Questions about the table below.
1) Which number is the smallest entry in the first column?
2) Which number is the 2nd smallest entry?
3) Which number is the maximum?
4) Which number is the entry in the bottom-left corner?
5) Which number is the entry in the top-right corner?
6) Which number is the 4th entry in reading order?
7) Which number is the largest entry in the first row?
[[120 132 119 124 124 123]
 [127 106 127 130 121 127]
 [127 129 130 125 147 118]]
1) 120
2) 118
3) 147
4) 127
5) 123
6) 124
7) 132

a = ((119, 142, 129, 138, 130), (127, 122, 121, 130, 117), (143, 129, 133, 131, 135), (126, 127, 142, 126, 124), (120, 126, 116, 129, 123), (132, 133, 121, 134, 134), (130, 124, 137, 126, 124), (118, 124, 133, 129, 114), (146, 129, 132, 133, 133), (116, 126, 126, 127, 119), (140, 133, 115, 142, 133), (114, 150, 130, 144, 129), (121, 126, 118, 130, 122))
The entry just right of the centre entry: 126
Read off the maximum.
150
The third largest entry: 144
Read off the entry just right of the largest entry.
130
Read off the centre entry.
137
The entry just left of the largest entry -> 114
The fifth entry in reading order: 130

Questions about the grid below. Rows and columns are numbered from 1.
1) Give the entry just left of the largest entry.
2) Give the minimum.
3) Give the entry in the top-left corner.
4) Give the entry in row 1 and column 2.
5) Give the entry at row 3, column 1.
6) Give the entry in the bottom-right corner.
7) Give the bottom entry of the column that holds the largest entry.
8) Give the bottom-left entry.
[[109 120 128 123 136 136 123 138 122 122 125 121]
 [123 108 125 124 122 136 129 123 130 119 118 121]
 [138 128 108 130 142 133 131 133 134 129 146 130]
 [124 118 131 120 129 122 123 112 133 122 115 131]
 [133 127 137 126 108 134 132 132 126 125 130 131]
 [134 134 128 130 138 114 128 112 131 131 122 133]
 [125 132 126 118 134 123 115 129 137 133 137 136]
 [143 128 126 126 131 114 128 105 138 128 124 139]
 [118 128 133 137 128 136 137 139 111 122 120 118]
 [124 120 132 128 124 134 130 131 118 115 121 130]]
1) 129
2) 105
3) 109
4) 120
5) 138
6) 130
7) 121
8) 124

[119 133 113 117 119 101]
The first entry -> 119
The second entry from the right: 119
What is the entry just right of the largest entry? 113

Questions about the row below.
1) The entry just left of the smallest entry?
2) The smallest entry?
3) The entry just left of the largest entry?
4) The entry just right of 103?
array([140, 153, 123, 125, 146, 150, 116, 136, 100, 103, 117, 150, 134,
       109, 142, 146])
1) 136
2) 100
3) 140
4) 117

A = [135, 126, 130, 154, 127, 130, 129, 129]
The first entry from the right is 129
The 3rd entry from the right: 130
Find the entry just left of 126.
A: 135
The 5th entry is 127

data =
[[127 140 135 135 119 130 121]
 [130 131 129 130 133 123 124]
 [119 134 131 134 124 127 121]
 [130 134 130 127 135 122 122]
 [142 151 142 138 112 135 120]
 [115 131 129 133 126 126 122]
 [127 140 135 135 119 130 121]
 [128 121 126 141 125 127 132]
 [130 134 130 126 136 121 121]
 [128 117 125 145 122 129 135]
 [131 141 132 119 140 118 116]
 [128 121 126 140 125 127 132]
 [130 136 130 124 137 121 119]
 [130 132 129 129 134 123 123]
 [124 138 133 135 121 129 121]
 [122 136 132 134 123 128 121]]
Indices start at 1.
Report the top-right entry.
A: 121
The bottom-left entry: 122
Report the bottom entry of the column that holds the smallest entry.
A: 123
The entry at row 1, column 3: 135
The entry at row 3, column 1: 119
Report the entry at row 1, column 1.
A: 127
Report the entry directly below the smallest entry.
A: 126
Report the entry directly above the smallest entry.
A: 135
Report the entry at row 3, column 3.
A: 131
The top entry of the column that holds the smallest entry is 119
Report the entry just left of the largest entry.
A: 142
The entry at row 2, column 1 is 130
The entry just left of the smallest entry -> 138
Report the entry in the bottom-right corner.
A: 121
The entry at row 1, column 2 is 140
Report the entry just right of the largest entry.
A: 142
The smallest entry is 112
The entry at row 3, column 2: 134
